In the data rows, 128 means zero.
A hidden rule labels the rows of this table. It goes by one to three of the table's principal directions, not those with the most spread.
105 121 108 154 102 88 172 170 162 86 161 111 167 128 197 140 142 132 141 149 194 32 243 137 147 152 125 71 116 133 87 169 79 186 166 196 106 122 143 121 114 4
106 140 78 144 149 195 113 86 67 89 89 142 119 132 127 128 150 117 155 140 135 183 88 79 131 108 159 130 133 148 153 108 134 137 50 112 151 116 190 112 128 1
132 124 116 145 141 111 155 115 132 167 116 132 138 149 110 115 99 118 115 122 110 97 116 141 109 127 148 142 103 91 121 159 104 153 125 111 118 91 84 138 120 2
165 145 107 98 119 173 157 83 145 201 112 142 98 147 125 126 121 116 135 143 48 121 124 134 87 160 111 131 110 151 166 137 123 117 130 66 110 116 51 146 128 4
126 115 100 116 125 191 83 101 81 102 127 145 127 128 124 109 169 157 137 57 106 181 78 100 136 134 170 166 135 144 146 101 132 109 22 104 192 153 187 127 144 3
117 100 110 154 79 215 92 116 99 63 124 193 156 156 128 92 171 109 148 84 192 160 73 149 126 145 165 115 93 196 147 126 96 80 89 130 101 157 182 97 116 2
135 88 123 168 129 154 130 127 113 116 139 146 196 188 162 122 145 124 123 104 167 89 117 147 121 130 147 171 93 142 138 144 95 131 101 132 104 121 139 107 110 4
134 102 184 165 133 139 124 146 140 80 179 135 177 152 165 137 171 128 129 122 176 129 133 155 166 128 108 141 131 151 124 117 113 134 129 161 96 165 152 84 115 5
100 113 80 150 120 140 93 116 100 98 95 130 148 146 172 145 153 150 163 120 161 109 159 84 118 125 149 128 109 153 123 122 134 141 63 146 149 115 207 134 120 4
161 149 162 96 179 42 166 139 160 244 47 75 95 127 74 125 49 133 89 183 89 120 149 122 84 115 86 139 146 46 89 142 125 152 215 117 93 71 51 165 127 3
125 113 142 124 90 160 77 127 139 82 136 146 123 92 124 127 172 145 152 77 134 190 104 121 157 124 135 118 166 156 132 88 156 90 82 132 161 166 194 124 129 4
104 136 132 122 124 107 64 108 113 144 114 146 102 113 113 149 122 153 145 133 72 130 109 101 97 119 145 156 103 100 126 124 177 118 89 126 148 137 149 153 142 3
137 128 134 112 125 98 129 125 109 195 54 132 112 127 88 134 94 119 147 216 107 132 128 116 83 125 102 123 124 102 118 128 132 111 168 115 73 101 102 145 98 3
131 155 185 80 159 65 105 151 140 141 128 89 60 63 80 121 105 156 117 147 77 237 99 121 168 105 105 140 183 73 126 63 186 93 132 122 180 166 112 148 144 4
156 152 200 116 163 107 129 130 169 94 170 142 129 135 115 93 135 134 74 81 133 197 76 166 196 101 141 170 155 65 157 93 107 89 124 117 130 157 86 114 125 3
126 145 110 100 59 154 86 103 171 117 191 171 87 109 139 135 153 133 133 45 74 98 119 149 121 152 145 109 98 184 161 135 170 76 114 95 168 164 102 157 158 4
149 133 195 139 195 49 151 147 162 187 98 69 117 138 101 117 86 144 96 142 113 171 125 139 144 103 101 173 144 48 88 106 132 151 152 128 123 112 78 146 121 3
122 132 184 142 132 86 96 146 146 117 111 151 123 134 92 115 99 113 104 144 164 161 80 160 128 95 131 142 108 95 126 117 141 78 180 144 80 136 110 126 119 2
171 93 110 98 117 185 89 91 78 177 35 178 149 186 86 74 136 148 114 85 121 170 48 120 78 133 170 200 103 110 155 116 78 60 60 77 106 114 132 139 107 3
92 137 135 125 99 110 74 139 119 86 145 158 125 99 127 143 135 137 155 141 133 132 129 123 132 130 134 109 126 125 126 123 156 106 125 152 130 154 176 131 125 2
131 131 155 138 149 92 124 115 162 156 155 112 116 123 128 156 114 131 124 114 89 113 127 132 131 115 105 133 131 123 135 127 172 145 129 114 146 115 104 133 138 3
143 123 96 138 87 166 139 107 165 148 133 155 136 156 124 107 124 109 108 46 125 76 116 159 97 146 159 124 90 156 125 172 102 120 139 100 121 106 90 148 138 3
123 119 108 145 97 164 157 151 116 86 136 140 170 144 163 125 152 103 150 162 198 100 170 143 137 154 116 87 129 175 120 143 82 132 164 153 79 134 154 102 102 3
105 98 153 154 87 200 56 117 124 23 205 187 147 98 143 138 195 127 163 72 137 194 59 144 172 121 149 125 144 190 181 88 175 82 50 139 162 197 211 81 136 3
194 146 136 62 189 120 169 110 106 208 90 113 115 178 104 102 94 132 55 146 97 125 97 126 104 115 116 192 127 86 175 125 91 96 162 76 108 100 31 133 136 3
111 151 143 175 173 74 135 102 173 141 156 84 119 127 162 174 126 140 146 113 84 113 165 109 161 104 112 139 134 100 105 120 177 194 86 119 170 101 123 149 126 2
148 145 104 157 161 101 153 71 180 208 114 92 122 171 155 163 111 133 126 74 70 64 162 110 111 116 114 151 112 124 120 147 154 179 96 70 156 55 80 173 126 3
77 91 160 160 163 129 64 165 56 3 155 118 159 108 169 137 186 166 168 165 201 226 110 93 198 101 138 151 152 136 138 52 159 124 30 203 171 200 255 70 123 4
124 109 193 159 116 65 136 169 187 120 171 105 155 105 141 144 137 141 138 122 148 105 181 159 163 137 91 102 154 109 74 133 127 164 165 173 111 143 135 120 111 4
122 114 163 129 177 68 107 147 93 139 107 99 151 126 129 146 121 162 137 180 123 157 133 99 147 103 111 176 158 65 117 92 147 139 96 146 138 128 164 125 106 4
150 115 133 125 123 79 168 131 157 215 115 106 127 115 106 153 87 117 126 168 77 67 156 137 92 125 98 122 136 100 113 159 141 155 181 111 108 85 60 151 117 4
132 170 20 111 140 146 170 79 117 188 72 142 145 189 163 145 82 110 105 145 103 0 185 91 43 139 160 136 75 107 150 214 81 175 155 95 102 31 84 167 134 3
134 107 144 178 118 162 110 91 152 134 153 136 147 133 136 143 169 136 150 59 82 135 106 128 138 124 145 162 128 131 108 126 146 159 48 107 154 133 144 132 125 4
131 143 105 93 119 83 95 95 117 231 36 113 72 101 89 166 93 147 171 190 41 128 145 73 67 120 98 124 137 106 115 114 190 117 121 87 134 85 120 187 114 3
153 124 150 103 168 147 126 123 100 131 120 119 135 149 147 127 148 147 124 162 118 174 117 113 139 127 108 171 145 126 165 89 123 111 101 120 124 150 132 106 124 5
120 68 140 173 76 248 87 125 74 62 103 192 161 135 109 87 192 109 180 134 178 233 45 146 126 144 161 134 110 188 133 97 98 83 59 146 82 190 205 76 102 3
118 134 184 152 83 114 153 176 175 71 189 149 136 106 120 112 140 93 120 135 198 110 151 192 163 148 109 57 124 150 84 155 91 126 230 181 60 168 107 97 122 2
146 146 171 124 130 67 137 124 196 174 171 137 125 144 119 133 99 128 84 86 93 52 140 170 117 133 118 136 99 90 118 170 124 136 185 117 106 112 43 147 139 3
122 179 109 130 180 73 172 108 180 142 165 87 106 144 167 153 97 127 97 100 113 56 186 121 145 121 112 102 118 119 135 157 139 188 152 116 160 79 79 143 152 1
149 155 152 98 163 15 162 154 145 237 36 76 111 119 85 154 46 126 101 231 112 79 184 106 80 97 80 133 154 33 75 151 131 149 249 135 69 58 67 174 109 2
129 111 160 168 151 67 175 167 163 152 120 74 149 131 139 127 110 135 117 147 154 97 187 139 137 126 115 130 129 80 53 148 98 195 164 174 108 112 108 134 119 3
138 124 98 124 120 152 118 104 121 133 127 131 142 151 162 144 154 142 134 97 116 94 147 105 120 129 138 151 122 148 140 129 130 127 88 111 147 119 143 141 128 5
122 123 80 124 99 208 90 87 117 76 167 194 157 161 160 116 166 132 122 32 132 94 94 132 118 148 179 136 95 176 186 150 109 107 60 106 155 134 165 112 146 3
147 164 136 94 154 111 158 112 155 169 114 122 85 122 100 130 87 107 101 158 103 123 125 134 111 125 95 94 136 127 156 139 135 128 194 105 105 98 65 127 142 3
108 113 94 124 64 137 87 135 108 128 97 165 136 117 112 117 131 136 155 115 130 110 127 124 93 146 162 123 106 127 104 145 121 99 114 133 124 132 163 157 116 3
124 99 90 142 85 203 85 108 113 92 106 169 148 149 139 104 166 134 138 56 154 143 92 122 109 133 180 147 101 168 140 126 113 95 60 124 142 140 184 129 133 3
116 151 119 125 186 132 151 108 90 130 136 117 113 122 120 143 107 115 128 186 96 144 108 106 131 116 118 128 137 111 161 127 143 165 116 117 138 112 118 103 138 1
131 135 188 171 139 83 133 110 190 163 188 116 103 102 83 137 113 116 119 65 57 146 81 167 161 107 124 142 134 91 99 128 177 152 116 93 161 126 64 146 134 1
140 167 85 108 205 40 192 118 137 241 46 20 78 124 118 148 59 151 102 157 73 93 201 64 102 103 111 143 150 51 71 140 141 213 143 105 178 40 76 196 143 2
111 142 148 102 119 102 99 167 108 84 134 144 130 116 120 123 118 125 119 163 180 142 123 139 139 123 118 114 135 127 136 116 130 79 184 157 102 155 153 117 124 2
132 128 123 151 204 101 151 99 104 167 90 97 133 146 118 140 99 131 121 160 97 149 104 95 131 86 133 174 139 69 144 115 141 172 77 104 149 76 116 127 117 3
122 123 126 142 118 134 131 123 122 131 124 146 146 129 125 134 131 123 137 142 126 94 139 126 110 136 135 119 119 116 111 157 108 156 132 142 102 118 136 121 122 3
118 159 119 163 98 144 112 100 225 97 161 129 102 136 153 129 143 118 118 0 144 108 142 149 148 129 143 89 108 183 106 142 152 133 127 113 163 118 131 159 156 2
162 110 107 102 160 115 153 125 90 210 33 119 163 162 98 122 81 130 103 183 124 98 125 104 68 114 125 172 141 67 133 150 88 135 156 111 86 61 109 139 105 3
133 103 121 190 188 145 204 135 102 118 120 81 187 165 165 126 139 113 136 169 173 135 153 120 162 118 122 148 145 114 107 127 78 208 96 144 114 100 140 91 98 3
104 107 91 172 88 173 167 148 161 0 255 151 186 148 226 119 192 113 124 42 225 45 183 172 194 160 157 64 101 217 152 164 75 161 109 175 150 158 158 74 139 4
137 150 134 90 139 41 175 163 168 201 101 63 86 100 126 132 83 150 121 180 96 94 218 122 111 152 87 97 140 85 76 142 123 166 199 145 128 111 69 170 134 4
123 134 131 117 128 127 125 144 116 111 126 152 144 136 119 114 108 116 112 152 151 126 111 145 120 127 138 134 120 108 147 138 109 104 162 138 98 130 122 119 122 3
146 105 160 136 125 164 115 132 120 122 125 141 137 141 110 100 144 126 123 112 134 191 73 151 136 126 136 164 126 133 135 101 120 91 109 120 116 161 125 114 122 4
116 108 120 196 139 145 165 130 147 90 174 109 184 140 177 161 147 104 143 115 167 82 161 133 156 117 120 112 143 158 118 149 126 195 121 148 130 104 159 98 118 3
124 143 150 80 146 84 134 161 108 138 81 113 88 80 79 109 89 130 131 220 134 203 121 120 135 124 98 92 169 91 135 95 132 101 176 143 112 135 125 122 118 3
145 129 247 144 144 48 148 155 199 118 220 112 118 88 114 142 140 128 110 136 109 152 128 179 206 107 82 117 166 87 114 104 151 137 168 150 115 169 66 101 120 3
119 126 168 167 83 138 112 142 184 112 139 111 98 78 109 125 153 123 158 86 115 199 123 148 158 125 129 115 150 138 61 101 164 124 123 138 146 170 142 154 129 3
144 137 158 89 134 84 99 142 131 165 102 148 121 157 105 105 92 142 87 135 124 120 104 150 95 127 132 171 92 84 140 131 117 70 174 123 92 134 80 149 130 4
Here are more rows. What is the label of each one?
79 159 149 119 90 88 51 144 120 86 106 176 110 90 98 133 118 136 148 161 143 139 124 120 115 122 147 106 114 85 98 133 147 92 158 170 96 152 180 146 122: 1
134 105 130 141 110 184 130 134 122 79 153 158 154 161 152 99 160 117 120 102 181 137 106 159 137 145 143 128 97 179 153 127 91 101 120 141 104 161 135 93 130: 4
122 123 126 111 108 138 97 131 99 88 123 158 131 114 116 116 150 136 130 123 152 154 103 119 143 118 150 126 139 124 141 112 120 91 105 138 132 148 164 117 122: 2
114 83 196 174 82 104 116 173 166 93 185 150 172 100 125 135 146 121 152 134 154 120 133 181 150 139 114 107 134 124 94 137 128 134 157 179 90 168 144 101 105: 3
135 169 126 94 110 112 114 112 163 158 101 128 57 107 80 97 108 133 109 70 94 170 105 133 126 130 143 113 123 115 108 119 139 91 138 91 154 128 87 177 146: 2
126 145 132 109 172 45 115 122 162 145 175 86 129 116 172 190 116 169 104 98 83 50 184 93 144 97 109 150 157 90 144 131 186 169 116 131 198 97 131 149 154: 4
104 123 127 125 127 177 125 158 64 59 153 116 120 70 121 147 155 109 161 201 151 199 109 106 159 118 110 101 182 172 140 89 162 123 130 159 144 178 196 83 137: 2
138 82 150 127 123 189 120 145 83 105 123 127 130 105 112 115 161 127 150 164 137 216 81 126 135 130 117 138 155 168 144 84 137 104 98 142 128 180 167 86 130: 4
105 139 19 126 151 133 169 119 65 155 32 85 135 147 163 154 105 127 150 203 165 50 218 45 73 130 131 95 120 139 100 167 97 201 132 148 123 50 178 145 125: 2
107 124 243 147 136 96 100 173 150 57 231 125 98 44 87 125 147 129 123 135 102 241 61 171 209 101 123 138 169 87 116 77 185 113 128 172 159 227 127 91 150: 3
145 106 147 131 113 112 155 154 140 166 125 125 157 131 117 129 109 116 127 164 128 96 144 156 108 142 106 129 133 115 112 149 109 133 181 134 85 120 95 127 109: 4
123 148 167 110 65 116 83 148 162 107 138 145 78 68 80 110 142 130 135 89 113 197 100 151 155 123 138 115 150 119 90 97 161 59 150 125 142 183 126 165 130: 2
148 81 209 148 121 94 139 176 149 102 185 153 191 145 123 112 135 121 87 127 184 97 110 193 153 120 124 150 123 99 125 144 86 113 181 174 69 157 99 81 112: 4
117 115 88 130 92 129 165 164 130 91 119 127 174 136 182 136 142 122 139 167 218 35 229 122 118 156 116 60 127 163 105 172 66 163 188 189 79 109 167 108 113: 4
120 107 103 149 127 138 86 109 99 113 77 175 187 187 151 134 130 133 123 127 179 73 120 109 87 108 162 164 88 114 148 153 100 115 105 143 84 90 177 120 107: 3
164 136 124 101 157 137 174 117 115 173 82 129 137 152 109 115 103 113 103 176 127 120 124 126 106 127 113 133 142 102 151 142 82 133 167 109 81 90 84 116 113: 4
141 114 169 116 129 104 140 162 130 148 100 116 132 116 117 133 120 130 124 204 145 126 156 130 109 131 95 121 139 108 103 130 113 133 193 170 71 140 119 114 122: 4
138 141 97 85 121 124 128 111 122 166 115 149 105 142 113 111 101 131 111 120 96 102 115 133 94 146 139 127 99 127 163 145 119 99 135 94 131 112 82 148 137: 4
110 165 122 98 79 73 141 169 169 158 111 130 88 101 103 113 74 114 120 164 128 78 181 158 87 161 122 74 96 106 77 173 114 115 248 152 84 128 72 175 136: 3
A new table starts here. Each row of this table is followed by its label. One hidden rule gives the labels. It looks at one to three of the table's principal directions, none of them among the few with the most spread.
127 108 147 136 141 104 133 121 119 131 131 149 98 145 112 161 154 135 160 132 128 144 109 134 104 106 129 139 115 176 140 99 121 97 125 105 114 134 129 134 116 e
133 99 134 127 148 112 113 130 134 113 112 113 138 151 148 151 143 123 139 112 167 119 103 150 129 141 127 179 121 148 108 137 128 121 133 92 123 142 128 115 121 e
127 136 169 112 200 76 172 246 116 117 218 76 141 175 116 169 181 122 134 160 174 138 92 170 65 176 57 119 99 203 99 87 115 103 85 90 103 109 169 138 176 u
125 116 110 144 124 158 111 138 149 108 117 103 157 118 169 117 119 124 125 102 147 103 141 134 163 140 133 139 139 123 119 180 130 157 147 125 162 125 126 107 147 k
107 113 182 126 175 89 178 195 118 117 200 127 86 150 82 179 198 134 155 148 131 160 93 148 61 133 78 97 99 233 125 63 114 91 85 86 109 116 159 144 167 u
93 160 117 96 155 116 178 137 82 166 173 168 74 113 65 139 130 167 163 142 71 167 127 151 101 125 108 48 127 197 135 66 117 113 77 137 89 65 148 155 133 r
116 171 116 106 112 137 106 164 137 156 136 117 79 119 116 86 114 134 138 116 111 124 191 107 141 114 108 100 108 157 114 147 162 135 130 165 127 117 133 167 110 s
136 102 144 151 122 144 113 107 143 93 106 109 147 127 149 138 148 114 113 117 151 131 109 130 144 135 132 158 148 114 132 163 112 145 153 108 145 169 123 95 137 s
144 134 149 133 121 107 160 91 105 144 135 177 134 111 88 127 144 124 102 157 100 166 111 105 91 99 128 102 110 83 162 68 133 112 129 163 106 145 112 132 134 k
149 128 103 148 148 129 103 164 149 117 133 95 162 150 180 112 103 116 127 116 158 80 141 150 151 144 125 146 124 97 123 159 140 139 149 139 142 112 125 125 136 e
142 148 153 117 112 101 164 99 104 154 136 170 132 114 85 135 140 125 103 179 102 169 116 89 82 105 124 109 116 87 157 65 125 102 116 160 102 153 117 142 123 r
103 157 148 90 104 114 137 134 101 161 135 146 60 123 69 128 156 143 161 130 113 165 151 114 108 100 120 109 106 200 112 109 144 105 105 121 107 137 146 162 95 k
132 79 133 149 176 135 130 125 122 77 138 94 139 158 146 178 159 129 160 103 160 136 63 207 131 170 126 156 169 163 119 152 82 146 129 51 127 119 156 76 145 s
151 144 149 128 178 90 158 198 117 113 180 83 185 160 143 144 159 109 108 157 181 125 96 166 98 169 81 136 112 115 115 110 122 122 118 123 109 136 146 121 165 k
87 129 147 101 161 111 144 216 118 122 186 90 68 168 99 158 167 143 189 111 149 120 121 180 107 151 101 112 113 255 80 120 124 104 75 56 120 89 180 153 131 r
147 129 127 159 125 136 169 108 144 121 140 157 198 88 148 118 110 115 61 174 98 127 120 82 114 129 120 92 135 25 178 89 117 140 135 190 145 132 97 115 184 u
109 100 149 136 71 154 112 89 155 119 85 146 119 98 127 125 135 122 108 119 119 130 144 63 139 96 156 149 126 133 131 150 134 128 141 123 166 171 107 123 124 r
161 149 136 130 133 111 153 133 115 137 155 135 154 129 115 122 135 115 110 159 123 149 120 126 94 127 113 111 120 67 148 95 132 128 132 158 113 132 132 130 136 s
151 171 60 130 95 164 86 93 129 148 78 116 186 107 185 66 51 125 105 115 131 87 178 122 202 129 163 138 153 22 132 199 145 171 172 192 145 122 105 118 102 k
144 104 107 145 126 148 129 107 148 122 117 145 170 101 155 115 108 124 103 117 117 122 129 111 133 128 137 129 126 72 141 131 140 154 147 153 151 112 108 109 154 k
118 102 155 99 115 107 139 62 97 141 101 175 92 123 63 148 150 138 128 125 109 177 87 122 97 109 151 144 119 147 120 81 127 105 108 96 94 147 121 125 98 e
151 161 98 123 74 146 99 89 142 161 90 154 145 97 134 56 67 116 80 130 97 107 184 70 152 98 158 119 114 16 141 138 173 144 157 208 138 134 92 151 102 v
93 118 130 93 46 162 82 26 123 156 44 182 23 88 69 108 126 149 158 82 78 170 166 77 156 67 180 144 133 178 117 154 150 128 137 116 129 163 113 143 48 v
119 108 136 89 21 177 86 0 131 138 23 168 83 71 84 101 129 126 114 89 100 182 148 59 154 88 186 180 148 95 109 174 149 158 151 116 143 200 108 112 56 s
116 68 206 145 98 124 140 100 142 74 109 116 144 137 108 175 187 102 87 144 159 145 62 99 101 133 147 177 141 137 122 124 91 107 119 53 150 210 126 92 146 r
134 125 165 107 36 147 121 29 125 140 63 175 119 73 74 99 146 111 71 133 102 186 137 41 118 81 160 149 121 58 135 126 152 138 149 155 135 214 98 122 95 k
149 129 91 138 112 145 111 62 126 138 90 160 143 111 137 99 79 130 111 119 97 119 134 125 154 116 164 125 146 42 152 130 135 146 151 164 124 116 103 119 107 l
137 149 152 149 201 61 153 234 138 138 207 123 102 174 131 144 159 121 149 162 143 104 134 148 78 121 61 95 67 181 147 52 149 73 113 156 97 107 132 183 159 l
108 98 160 111 93 127 146 71 117 142 104 180 86 100 77 160 161 142 141 134 97 184 114 82 93 91 146 136 122 174 136 95 121 107 113 103 127 153 123 128 110 r
122 136 106 157 72 179 104 102 157 123 92 123 156 98 174 105 85 126 108 135 111 96 173 73 177 111 164 123 164 86 152 190 112 150 156 157 183 142 109 117 129 r
149 61 125 182 143 154 99 134 177 80 119 104 175 135 190 135 122 110 111 96 152 93 113 130 142 139 142 163 134 103 135 172 124 154 167 108 178 121 114 87 169 s
115 116 163 102 47 153 109 20 120 125 44 154 100 86 87 131 157 122 105 122 119 188 121 69 141 100 162 175 155 117 123 157 118 138 144 108 130 225 112 105 79 u
107 134 107 122 105 156 125 83 112 140 109 157 89 104 103 116 113 149 152 105 88 141 142 135 152 108 155 98 147 142 135 137 126 140 126 130 128 107 130 129 106 k
127 184 73 93 96 149 113 128 130 178 113 139 136 95 136 59 56 137 106 126 95 104 199 92 160 123 137 98 117 69 117 142 170 151 128 202 131 90 112 163 108 r
104 121 89 129 89 182 103 86 137 135 96 147 92 99 129 105 86 150 153 90 82 116 164 118 172 109 172 105 157 139 130 170 128 154 133 127 158 91 126 126 107 r
146 109 104 150 151 147 111 134 151 102 119 98 177 130 185 127 110 120 116 113 152 103 120 148 155 159 124 153 149 93 127 169 119 160 152 127 147 121 122 96 151 s
147 139 123 104 174 108 118 198 116 122 168 70 135 173 131 123 138 120 145 107 173 122 116 195 115 172 97 144 114 147 82 145 143 141 120 99 106 100 164 127 128 v
128 80 138 159 149 128 124 119 133 97 132 126 134 153 136 157 130 128 135 118 132 112 86 156 124 135 151 138 142 142 136 125 101 118 127 82 137 113 129 104 142 v
150 75 150 181 157 120 96 162 174 67 120 72 168 175 202 165 154 98 130 117 202 79 96 152 142 151 123 201 135 133 126 170 109 122 161 77 159 171 126 97 148 v
147 150 103 136 116 139 134 146 137 132 132 109 213 118 172 99 85 114 81 152 141 91 144 108 145 146 136 125 133 40 132 147 132 146 137 169 152 119 116 120 153 e
110 121 118 128 69 160 97 67 145 146 74 165 87 95 121 109 99 138 129 116 86 130 169 66 154 84 169 129 137 129 142 149 136 128 143 146 150 143 103 139 94 v
121 187 84 113 71 176 110 125 128 159 109 113 150 91 153 78 71 136 116 136 106 113 202 83 177 122 147 100 157 87 128 195 130 164 143 181 161 118 127 135 112 u
140 188 85 88 175 120 126 176 90 149 163 80 145 148 129 96 98 138 135 120 143 128 137 201 145 182 96 104 140 116 92 150 133 160 116 145 86 77 158 130 122 u
154 84 212 198 174 63 167 217 176 84 194 117 166 172 157 185 204 86 99 188 178 103 88 95 50 114 75 145 70 142 170 52 123 62 131 122 146 180 115 142 202 e
139 128 169 180 180 81 128 224 163 88 171 75 153 185 183 157 168 98 121 162 195 71 115 144 120 141 79 149 103 155 143 117 118 86 138 123 132 170 126 144 168 v
152 139 89 107 108 151 134 52 104 155 99 163 167 90 116 101 75 137 93 136 84 160 124 113 132 134 157 115 157 28 142 125 124 164 136 168 116 103 112 104 116 v
122 118 114 126 106 163 108 54 105 113 86 132 122 112 110 114 118 135 123 92 115 148 108 158 169 133 166 131 170 104 123 171 111 163 144 108 125 137 128 90 107 k
115 106 186 132 182 68 174 163 101 110 185 137 85 176 71 186 194 129 154 150 139 148 58 180 65 133 102 113 105 205 130 41 107 70 82 68 84 128 152 142 143 e
107 136 127 123 76 149 94 109 143 134 89 134 92 113 124 96 120 126 130 102 124 108 170 95 164 95 154 137 118 141 117 162 155 127 141 136 148 154 115 148 97 k
135 76 146 173 227 100 189 198 123 86 219 115 171 164 142 197 166 133 144 146 141 126 50 198 71 170 91 96 127 174 148 71 83 114 99 80 127 63 154 97 215 k
111 103 159 111 118 123 119 130 128 119 119 120 93 140 105 151 163 128 146 112 145 146 114 126 114 124 131 158 120 193 101 135 127 115 117 77 129 151 141 127 113 r
104 128 148 122 113 130 148 150 136 132 145 137 115 114 109 130 138 131 118 140 113 130 139 94 111 118 122 105 113 159 126 109 131 115 106 128 142 125 129 145 146 r
Which label does each new row get?
130 146 138 120 100 137 139 106 117 125 120 122 165 114 114 108 116 117 76 150 124 134 119 108 133 140 141 120 144 67 127 132 118 139 123 141 130 152 122 116 135 >> r
105 128 113 104 49 177 93 22 130 157 50 187 57 65 86 90 107 146 131 90 63 169 176 65 161 73 172 122 140 126 134 156 152 151 149 155 138 151 102 135 74 >> s
121 121 182 101 180 68 142 187 110 119 166 100 86 176 88 167 199 122 149 130 175 156 85 171 78 149 75 155 91 222 91 86 132 91 98 74 80 153 155 144 127 >> v
111 121 145 121 187 84 147 200 126 128 179 122 88 163 112 152 161 135 162 122 145 116 112 171 95 137 87 116 85 214 110 76 143 92 95 103 101 97 144 160 145 >> e
152 162 62 153 92 173 86 128 171 141 101 120 176 101 199 50 41 115 94 116 112 56 206 91 192 118 153 113 133 10 146 184 165 168 172 215 172 104 96 141 128 >> v
129 141 122 134 123 108 94 142 138 139 104 119 106 158 158 133 123 126 164 127 159 91 155 127 152 106 134 166 114 159 126 146 139 97 144 127 125 152 121 154 87 >> e
129 69 184 125 86 126 131 51 135 109 80 163 122 108 92 159 175 114 99 129 130 178 84 77 96 104 152 181 125 122 130 109 121 116 134 88 134 201 109 101 118 >> r
100 106 149 111 137 128 124 126 131 126 128 141 49 120 89 144 169 143 163 96 113 165 128 133 114 116 108 125 114 223 112 117 138 124 115 98 115 129 138 138 120 >> s
133 146 89 158 174 137 120 186 153 122 164 107 139 134 174 99 94 130 129 116 121 78 159 157 155 146 99 85 123 116 141 138 141 147 139 172 136 72 123 142 166 >> s
128 186 103 131 94 133 117 131 136 159 112 138 123 111 150 92 98 126 130 149 117 98 192 90 161 97 129 109 122 94 150 139 149 121 144 195 135 145 111 166 104 >> k
144 187 56 123 118 169 126 134 116 150 135 103 200 107 172 74 39 135 100 143 106 95 170 134 177 161 144 84 172 27 134 178 117 179 137 190 145 71 130 117 138 >> r
135 135 103 107 133 135 146 133 122 149 139 143 152 101 128 113 118 136 126 120 117 143 141 124 117 132 117 114 112 108 120 119 151 151 124 154 130 93 130 127 142 >> k
119 81 161 176 200 88 153 233 167 95 197 108 120 176 167 195 179 125 173 141 165 88 105 150 85 133 83 132 91 234 140 85 116 79 109 84 147 104 143 145 184 >> e
90 107 128 129 161 133 161 93 96 130 143 170 63 118 86 182 151 170 188 124 78 176 94 164 114 122 128 83 161 230 151 93 79 116 97 89 106 87 146 117 131 >> s
156 161 183 128 199 44 196 252 110 128 233 95 183 176 114 151 187 101 95 196 182 131 90 152 43 157 46 107 66 126 126 41 138 83 96 144 90 136 149 154 190 >> k
163 148 79 154 191 138 126 228 159 108 183 56 231 145 220 95 81 111 93 128 168 61 145 169 151 194 85 114 129 57 119 168 137 175 146 171 153 67 134 113 197 >> u
154 184 135 99 155 89 152 156 85 158 174 127 122 143 78 104 137 124 116 154 121 163 124 157 89 136 92 89 105 96 126 81 146 122 116 166 73 117 144 151 121 >> s
115 133 107 81 77 151 134 85 128 169 98 173 118 74 97 95 100 141 111 116 85 154 162 70 122 108 148 120 110 102 110 116 165 145 113 158 136 110 114 144 110 >> r
129 111 128 125 73 166 135 40 122 133 84 167 138 77 110 131 123 134 109 133 88 177 125 77 128 107 163 130 162 87 149 142 109 153 141 134 148 152 115 96 119 >> u
100 86 166 147 119 138 93 120 153 90 96 107 70 143 135 167 178 127 164 100 155 133 119 126 147 116 129 174 142 230 119 171 106 116 142 64 146 184 132 115 113 >> s
131 107 86 145 121 166 100 99 155 121 95 133 154 104 171 102 81 131 113 97 115 98 147 119 171 131 152 134 142 86 133 167 137 162 154 150 157 103 104 110 137 >> v
137 94 166 141 101 123 138 99 158 101 98 141 165 108 139 137 163 99 80 136 155 129 105 83 116 119 127 174 109 78 133 111 142 123 140 127 147 199 101 115 146 >> k
139 122 98 143 163 128 122 140 128 126 141 122 153 143 155 124 94 134 130 121 125 101 121 160 139 146 132 118 135 109 134 130 122 136 131 136 125 81 125 120 142 >> v
